(in the rows, 128 means zero)
Y: 3 groups of rows, each row roughly a mix of its group's hidden directions
Y (76 x 10)
[[188 177 144 134 177 148 132 103 126 125]
 [103  87 118 102 160  97 119 140  63 110]
 [104 172 108 119 122  94  84 184 147 134]
 [123 134 169  82 161 189 126 149 132 104]
 [146 198 109 130 143  88 141 149  91 147]
 [170 164 175 158 105 132 125 148 174 151]
 [ 63  69 119 111 139 156 149 143 131 119]
 [208 152 132 151 112  99 111 105 124 144]
 [127 168  78  82 128 102 152 163 104 106]
 [144  88 148 115 133 207 143 119 122 101]
 [136  51 102 117 124 119 100 169 144 141]
 [ 70  79  93 135 114 139 164 102 116 144]
 [190 147 155 159 120 137 146 126 106 181]
 [184 182 156 103 140 144  90 151 135 126]
 [148 199 174 128 151 119 118 141 135  92]
 [172 167 159 159 106 153 125 127 176 159]
 [121 158 145 146  91  96 101 130 191 162]
 [147 195 121 114 133  95 141 171 100 156]
 [133 120 176 145 117 113  94 126 189 171]
 [184 151 142 159 114 151 155 114 115 184]
 [103 108 141 148 124  68  90 117 173 160]
 [158 101 112 169 104 106 158  68 109 146]
 [104  99 117 109 123  63 136 144  94  81]
 [ 84 104  89 100 141 125 179 133  82 129]
 [ 92 169 165 150 152  97 146 139 136  75]
 [112  64 162 147 126 136  98  98 172 137]
 [129  98 122 119 151 110  57 102 106  88]
 [ 94 148  82 105 100 166 126 112 113 182]
 [ 97 102 142 194 101 125 106  83 141 141]
 [ 87 116 143  97 154 138 106 193 151  99]
 [158 162 112 155  79 138 169  97 167 141]
 [129 136 128  92  91 178 161 180 103 121]
 [204 157 154 157 126  97 121 104 126 119]
 [ 69 127 113  88 137 152 105 183 143 130]
 [124 169  93 101 122 109 157 172  74 127]
 [192 135 150 159 109 101  82 100 128 118]
 [167 110  79 128  92 118  97 125 125 184]
 [130 123 144 105 159  74 121 176 102 174]
 [143  93 120  76 132 185  99 155 132 155]
 [153 184 121 167 104  90 139  84 114 141]
 [ 82  99  94  97 171 163 126 116  91 133]
 [180  97 118  94 125 151  82 162 138 157]
 [113 115  71 108  98 129  94 153 132 182]
 [124 149 153 129 149 185 151 159 141 186]
 [190  60 139 138 128 136 140 100 123 129]
 [149 150 103  85 133 172 165 154  93  95]
 [131 153 125 196 122 150 128  68 116 115]
 [162 127  95 146  84  86 156  85 107 109]
 [110 112  98 123 107 180 162 126  82  85]
 [155 115 148 107 169 163 151 152  65 133]
 [123 205  97 152  99  91 132 126 132 134]
 [111  88 118 108 152  93  84 121  88  84]
 [180 158 172 160  97 109 114 141 167 134]
 [146 103 160 126 140  70  88 152  89 103]
 [101  91 175 151  96 121 110 155 136 180]
 [ 88  85 125 121  71 171 143 152 116 116]
 [108  68 123  83 117 131 115 134 181 104]
 [119 100 153 185 124 141 103  71 158 131]
 [ 81 178  98  96 117 146  99 159 131 157]
 [ 90 119  90 107 143 156 188 128  96 155]
 [146 141 149 142  97  90  88 129 180  84]
 [120 154 151 135  96 107 123 155 201  98]
 [146 164 169 144 125 165 138 157 173 171]
 [152 143 101  70 141 160 160 157 104  92]
 [148  72 140  75 173 151 127 134 141 106]
 [ 96 131 107 182 102 102 108  75 154 118]
 [ 87 109  75 102 104 159 120 133 122 178]
 [103  78 144 115  92 177 147 164  99 129]
 [157  53 104 108 120 142 101 152 136 154]
 [ 95 172 166  97 160 157 123 161 138  93]
 [131 103 122 124 126  78  75 111 116  70]
 [163 119 110 144  95  75 109  88 117  85]
 [104  48 129  90 151 110 114 138 138 120]
 [119 129  85 111 163  61 110 103 151 107]
 [136 116 142 127 108  53 154 161  95 104]
 [129 154 109 136 122 189 172 112 151 175]]
one row of each group, then the others: which group is each in?
[174 175 146  90 154 107 123 163 153 154]	E
[204  92 146 143 125 136 143  86 117 132]	X
[126 147 107 133 123 176 190 120 126 179]	T

[150 100 119 184 112  74 152  89 121 125]	X
[129 178 127 157 138  80 131 145  82 168]	E
[137 131 115 137  91  84 101 103 164  69]	T
[155 131 143 147 187  89  98  87 151 142]	E
[ 56 110 129 143 134 134 179 101 118 108]	X
[134 120 182  98 169 163 127 156 139  83]	X
